Each row is where one point has got to under a steady rotation. How many ticks took it there?
The counts run from 0 to 274.
[-30,-13,-16,52,20,20,18,3,-2,-23,-7,-35,-12,-29,30,5,-1,2,4,23,0,-38,-21,-13,-7,4,2,-24,3,33,-45,3,-10,57,15,35,8,-39,-26,-37,-6,-30,5,-9,-29,15,-47,7,20,-9,-10,53,10,48,-50,-6,-49,7,12,17,-6,55,34,18,-6,-4,15,19,0,-22,-41] => 49
[-14,14,-10,18,4,1,41,-16,47,-33,-1,1,13,-26,4,-3,16,6,-13,-31,-3,-3,-6,5,12,8,-23,0,33,21,-49,-35,-17,73,28,47,38,-44,-23,-14,7,-3,1,16,-22,8,-34,-23,-31,18,37,45,-21,8,-50,1,-8,-35,-11,24,-17,27,36,-4,-26,-9,31,-38,-26,0,-15] => 272
[-54,-17,-15,47,12,-8,6,-11,8,-21,-14,-13,-47,-26,16,-3,-15,21,8,-13,-6,-35,-10,-25,-8,-4,3,-14,14,31,-34,-6,-5,35,2,25,27,-51,-19,-51,3,-29,7,17,-2,7,-69,34,26,1,6,36,13,40,-50,19,-22,5,8,18,6,48,30,-10,-16,-13,24,-20,-7,-4,-18] => 229
[-38,13,-14,12,-25,-22,9,-39,-2,-1,1,-2,-3,-21,13,-28,-7,18,-19,-34,-6,-40,-2,-14,-24,35,-33,9,-9,24,-6,-14,-39,7,1,14,12,-33,3,-54,-4,-4,-26,19,-1,23,-23,-6,28,30,16,63,5,18,-25,10,-31,37,29,29,7,35,61,15,-42,-13,53,-27,-22,-15,-15] => 140
[-31,6,-6,-12,-10,-1,11,-15,25,18,-59,21,-9,-5,-5,-3,30,5,-12,-46,15,-42,5,-34,-2,-15,-33,0,13,-7,-16,18,-17,8,7,29,34,-17,-8,-45,-21,-13,-14,-13,-39,-7,-29,29,11,-2,51,49,2,10,-37,18,-16,-12,-18,27,-17,30,62,13,-29,1,55,2,-30,8,-15] => 251
[-45,-13,-31,41,-10,2,8,-6,22,10,-50,5,-24,-19,8,5,15,2,11,2,5,-45,-19,-28,-32,4,6,-1,3,20,6,21,-13,20,7,41,17,-33,-28,-59,11,-44,-1,-19,-11,5,-51,36,22,-19,48,56,14,40,-36,5,-19,-24,1,14,-20,29,24,14,-48,-6,11,11,-4,-21,-15] => 231
[-43,7,-15,33,-6,-30,7,-12,24,-21,-39,-19,-28,-8,13,-2,15,11,21,-1,12,-42,3,-28,9,-19,1,-18,27,-5,-23,-9,-6,19,-4,38,46,-44,-18,-36,9,-17,8,5,-41,-9,-39,31,12,-5,30,34,25,36,-54,31,-18,-10,-11,33,-17,45,39,-9,-16,10,39,-7,-19,9,7] => 233
[-34,-6,-11,2,-21,-5,1,-20,11,5,-3,17,-4,-18,-1,-13,2,2,-16,-40,8,-31,-15,-7,-17,31,-12,24,-11,33,-6,20,-42,29,13,23,-3,-29,-20,-52,-4,-26,-27,-13,-5,30,-36,-16,16,16,22,68,1,14,-17,-26,-19,26,38,11,-1,33,44,24,-52,-5,42,-7,-41,-38,-30] => 139
[-36,-6,-13,36,27,17,-24,-16,39,-5,-12,-13,-29,-10,29,4,30,1,5,15,16,-33,-20,1,0,0,13,-4,-1,-11,-26,19,3,54,7,35,10,-45,-34,-24,-8,-23,9,-53,-35,9,-60,-8,6,-7,21,55,-3,15,-30,-13,-22,9,12,8,-14,51,30,7,-17,9,-2,29,-19,-54,-39] => 46
[-31,-12,-14,34,-6,-3,-1,6,26,4,-10,20,-43,-12,6,4,26,25,-4,7,3,-13,-6,-29,-3,0,19,-4,30,36,5,-7,-49,41,-2,4,36,-49,-30,-65,6,-31,-26,-21,3,-1,-48,23,21,-8,53,52,-3,-11,-21,-2,-17,-3,3,7,-11,12,31,7,5,33,9,-19,-5,-25,-49] => 220
[-20,-2,-23,12,-6,12,-2,-12,27,21,-38,7,-10,4,18,2,34,5,3,12,29,-45,-12,-15,-1,-12,6,-23,21,-11,-12,22,0,31,15,29,29,-27,-23,-41,-21,-24,0,-52,-47,1,-41,11,22,-15,35,50,-10,13,-35,-23,-35,-6,-5,4,-23,19,59,12,-24,8,50,26,-26,-28,-29] => 54
[-27,-22,-29,14,14,27,13,-20,35,16,-23,36,-16,-21,6,22,-14,-1,1,-26,-16,-14,-10,-17,-30,-8,-14,26,11,28,-31,15,-36,43,25,30,4,-36,-22,-36,2,-15,-32,-15,5,21,-50,37,-4,-5,39,46,-20,21,-27,-28,-16,-43,-8,4,10,37,22,-9,-30,-30,23,2,-20,-28,-38] => 85
[-37,-8,-15,28,-4,-17,11,-8,36,-30,-30,-11,-21,-2,13,6,24,6,11,1,14,-41,-18,-6,13,-12,16,-14,21,5,-23,0,5,33,15,55,45,-43,-33,-21,0,-33,17,-13,-39,0,-54,4,6,-13,43,40,24,34,-54,10,-9,-31,-16,17,-37,33,36,13,-27,16,23,21,-17,-1,3] => 234
[-37,-23,-42,50,-6,1,-8,6,-6,9,-17,21,-31,-17,12,-11,9,5,-1,16,-11,-37,-3,-32,-23,-4,2,12,9,24,3,21,-55,31,4,16,-14,-43,-25,-50,1,-26,-30,-21,-4,14,-43,28,13,-28,51,51,-11,8,-17,-26,-35,-11,10,-3,5,30,47,7,-17,-4,27,-8,-18,-39,-31] => 212
[-24,29,-45,25,-3,26,-29,-19,-12,14,-14,-1,-2,-8,-7,-35,21,36,-4,1,-1,-45,-6,-20,-17,-4,-38,9,10,-10,-18,-26,-25,7,15,4,8,-15,-8,-46,-15,-14,-29,-19,-37,-12,-12,5,28,-18,38,58,-25,20,-20,0,-32,-10,-12,20,-23,30,62,-11,-27,13,64,8,-37,-38,-49] => 178
[-32,0,5,31,8,6,29,-18,9,17,-51,-2,-20,-28,11,2,-10,12,-5,-41,7,-38,7,-23,-17,-6,-44,-5,2,25,-36,16,-22,14,6,11,17,-34,-5,-43,-1,-22,-26,22,-18,3,-32,38,17,11,9,38,10,22,-43,33,-36,-2,-16,26,21,55,50,16,-18,-18,63,-10,-3,1,-33] => 248
[-28,-25,3,56,2,14,34,22,51,-33,3,-11,-29,-34,26,1,8,11,-7,-33,-11,-15,-20,-14,-5,-19,-42,-8,3,42,-45,-25,-21,57,14,27,8,-45,-19,-44,21,-16,0,16,-11,-16,-15,7,-18,-2,32,67,14,9,-46,10,-7,-35,-32,20,-15,25,34,0,-18,6,20,-26,19,-8,-26] => 95
[-22,21,-37,28,-16,13,9,-16,19,-24,-1,-17,8,-8,13,-10,3,11,-5,9,10,-40,-19,8,-3,17,-2,2,-8,4,-30,-20,-6,33,36,52,12,-16,-14,-19,-2,2,0,-34,-56,13,-12,-34,15,-5,29,47,2,29,-46,2,-15,-32,-8,32,-57,25,38,9,-59,12,38,24,-38,-32,6] => 161
[-14,5,-43,54,-17,10,0,7,5,-24,7,-13,17,-23,7,-31,6,-4,-10,10,-6,-38,-6,-4,-16,18,-20,16,1,13,-5,2,-43,45,16,28,-34,-39,-17,-20,9,9,-24,-22,-26,8,-16,-11,-1,-30,42,65,-9,28,-36,-6,-38,-32,20,-5,-17,22,50,17,-40,-10,28,-10,-26,-54,-18] => 15
[-33,-11,0,64,-1,-16,-9,-3,13,-29,-4,-31,-23,-15,33,-21,26,25,-3,0,3,-30,20,-20,-6,-39,-20,16,8,-6,-28,-8,-29,41,3,7,15,-61,12,-13,-6,14,-13,6,-40,-12,-22,10,6,-6,42,51,-6,-3,-29,8,-18,6,-8,-9,-5,55,60,-18,13,6,24,-31,3,-25,-15] => 206
[3,-5,-18,41,12,13,-8,-8,13,-30,17,-30,11,-18,16,-21,19,-8,-31,-20,10,-12,-12,-2,-10,22,-6,22,2,-2,-29,1,-27,67,30,27,-31,-45,-27,-10,-2,1,-15,-31,-30,22,-56,-48,-32,-8,22,64,-23,9,-34,-15,-28,-17,17,4,-9,45,41,-6,-26,-23,15,-10,-21,-65,-35] => 11
[-12,0,-19,39,-2,45,9,8,18,-28,13,-23,3,-14,12,-24,28,17,-23,10,0,-2,-41,8,-6,9,16,-1,34,30,-28,-39,-13,46,19,18,0,-19,-46,-48,4,-14,-28,-9,-28,-25,-12,-29,5,-3,14,71,-23,4,-22,-12,-20,-24,-23,-2,-17,32,23,15,-12,18,28,-6,2,-34,-63] => 184
[-17,6,-17,20,22,31,-27,-20,-2,15,14,1,-16,-5,4,-7,6,38,-15,-23,1,-40,-19,-14,-21,5,-24,14,-5,14,-42,-13,-27,37,24,-5,-6,-25,-24,-49,-19,-24,-18,-46,-22,17,-47,-10,23,12,2,48,-19,7,-2,-4,-30,11,-8,22,-4,48,55,-17,-17,1,50,9,-44,-42,-57] => 174
[-47,-12,-2,37,-2,-19,-29,-23,27,15,-26,-1,-55,5,10,-19,32,23,-2,-14,11,-29,-7,-37,-9,-13,8,16,9,-12,-5,12,-22,26,-11,19,35,-54,-24,-37,-9,-17,-2,-12,-24,-2,-58,31,23,-4,65,45,3,-7,-24,0,-8,23,-2,13,-28,42,32,-13,-23,29,9,-7,-3,-40,-30] => 224
[-13,-25,-15,68,-8,12,21,21,13,-35,4,-30,1,-38,34,-10,22,14,-8,8,3,-16,7,6,-5,-8,11,-10,16,27,-18,-10,-36,61,5,14,2,-49,-17,-23,29,-1,-7,-4,-21,-16,-16,-1,-2,-6,30,82,-8,-4,-40,8,-36,-31,-16,-15,-12,24,39,9,-3,15,16,-18,20,-42,-32] => 203
[-31,6,-14,71,9,3,9,-2,39,-21,-1,-47,-7,-14,22,-18,24,7,0,16,-4,-23,-7,4,7,6,11,-18,10,32,-27,-33,-9,47,4,11,26,-40,-19,-46,19,-17,5,-4,-25,-23,-38,-2,36,12,18,60,6,25,-59,20,-22,11,1,9,-23,32,24,5,-6,34,15,1,19,-36,-39] => 41
[-23,-32,10,16,23,27,28,0,22,1,-37,8,-21,-25,23,15,11,-17,-18,-34,21,-29,-26,-17,-13,4,-21,3,-5,23,-32,32,-5,46,32,50,0,-39,-32,-37,-4,-44,-1,-27,-28,22,-48,-3,-7,-6,20,49,3,23,-31,-13,-31,-10,-7,23,11,48,35,39,-26,-9,26,30,-2,-16,-24] => 246
[-37,33,-24,6,-26,-39,3,-37,7,-22,-8,4,-1,2,1,-30,7,26,-15,-31,2,-34,5,-8,-3,22,-10,1,0,6,-15,-29,-22,26,18,24,48,-43,-10,-30,-8,-1,-6,9,-41,24,-31,-28,15,31,27,60,-17,16,-29,1,-2,18,8,26,-16,22,59,4,-26,15,59,-39,-48,-11,-2] => 144
[-15,-7,-3,-9,-46,-15,7,-25,35,3,-9,10,4,11,8,3,41,9,-14,-58,14,-15,-1,-2,10,3,-25,-4,35,-10,-15,0,-37,63,-10,13,43,-33,-22,-42,-8,-30,-25,-15,-11,16,-37,-20,6,26,15,47,-10,3,-20,5,-37,23,2,26,-14,24,52,-6,-28,9,38,-34,-45,-23,-20] => 128
[-40,16,-46,36,0,0,-29,-16,11,4,-24,8,-20,9,1,-34,31,16,19,24,2,-50,-12,-20,-2,4,12,6,15,-8,9,-7,-24,23,0,24,17,-33,-26,-36,-11,-11,3,-30,-25,-4,-29,1,23,-20,51,37,-9,28,-39,-18,-18,-13,22,5,-43,21,49,-3,-34,20,22,-1,-37,-44,-22] => 35
[-43,-4,-12,61,17,-4,-7,-3,-6,-35,26,-15,-30,-3,6,-24,7,16,-21,12,-12,-39,-36,-20,-1,22,9,8,10,22,-17,-13,-22,63,17,23,-9,-45,-37,-32,-7,-18,3,-16,-20,16,-53,-20,-9,-12,15,42,-10,24,-39,-21,-24,1,36,10,-10,33,25,5,-10,-12,10,-2,-17,-41,-33] => 30
[-30,-11,23,13,31,-12,5,-30,24,14,-36,-16,-33,-9,25,7,13,9,-4,-58,16,-34,0,-28,-6,-22,-45,5,-2,-3,-39,15,6,23,4,20,39,-57,-8,-31,-21,-29,10,8,-41,11,-56,18,10,10,19,37,11,5,-21,31,-21,21,-11,27,10,66,50,-13,-9,-2,40,-11,-19,-13,-15] => 244
[-12,-10,-5,8,-39,-1,8,1,45,-5,-8,6,15,-10,17,2,36,-3,-24,-45,11,-12,-11,11,-15,18,-22,4,16,19,9,11,-47,42,-4,29,1,-30,-14,-54,9,-34,-14,-8,-6,20,-21,-19,7,18,44,85,6,0,-27,-10,-25,8,6,20,-18,3,42,27,-46,10,26,-19,0,-37,-29] => 131
[-36,-9,-1,47,-13,-1,0,2,39,-38,-1,-20,-5,-22,12,-18,25,23,-3,-57,-1,-18,-26,8,7,9,-34,-13,13,10,-8,-21,-3,38,-8,20,23,-38,-15,-39,17,-29,-3,24,-10,-20,-11,0,-3,11,20,66,15,29,-43,26,-12,-19,-16,25,-18,35,33,-16,-38,14,11,-31,30,-7,-26] => 114
[-32,2,-1,2,13,-4,3,-30,39,11,-29,21,-29,-18,22,8,-5,10,-6,-42,-11,-16,17,-20,-21,-28,-15,31,7,-3,-41,8,-9,43,25,22,30,-55,4,-19,-19,-1,-21,4,-21,15,-54,23,-1,20,38,47,-24,-6,-2,9,7,-7,-16,-1,7,72,37,-43,-8,-1,20,-12,-38,-26,-23] => 82
[-28,10,-10,53,4,12,-19,-6,4,-28,5,-44,-8,-26,12,-38,28,27,-8,-4,4,-20,-4,-3,-13,-4,-7,10,15,0,-23,-37,8,34,-3,3,8,-34,-5,-35,1,10,-14,9,-47,-37,-1,-10,13,9,22,76,-13,7,-29,24,-17,-5,-33,-14,-15,64,39,-13,-7,16,34,-8,13,-39,-44] => 187
[-30,28,-7,76,6,-22,-18,-9,19,-18,10,-28,-14,-15,17,-53,15,35,-15,6,-12,-24,-2,-16,-2,8,-23,9,5,9,-7,-32,-39,38,-4,-5,5,-46,5,-23,1,13,0,8,-30,-19,-17,-4,13,15,24,69,9,-6,-38,23,-14,20,12,10,-31,30,47,-11,-7,28,30,-27,1,-38,-34] => 25
[-3,-17,6,18,-30,-1,41,4,37,-35,12,-23,16,-13,28,-7,26,3,-20,-36,9,-11,-13,19,5,23,-15,-12,15,31,-10,-12,-21,61,3,22,1,-39,-21,-38,20,-25,-3,-3,-17,13,-17,-27,-5,30,13,72,18,11,-46,3,-29,1,12,24,-10,22,40,38,-35,10,31,-20,10,-19,-17] => 130
[-37,-9,-1,25,-17,0,15,-14,32,-42,2,-12,-17,-7,6,-12,19,22,-2,-42,4,-11,-39,-11,32,-8,-26,-15,47,17,-27,-33,-7,52,-3,13,51,-42,-38,-27,19,-44,0,22,-14,-2,-24,-19,-28,15,25,44,7,22,-43,12,-20,-20,-15,33,-18,15,33,-22,-16,-1,25,-38,-24,7,-18] => 110
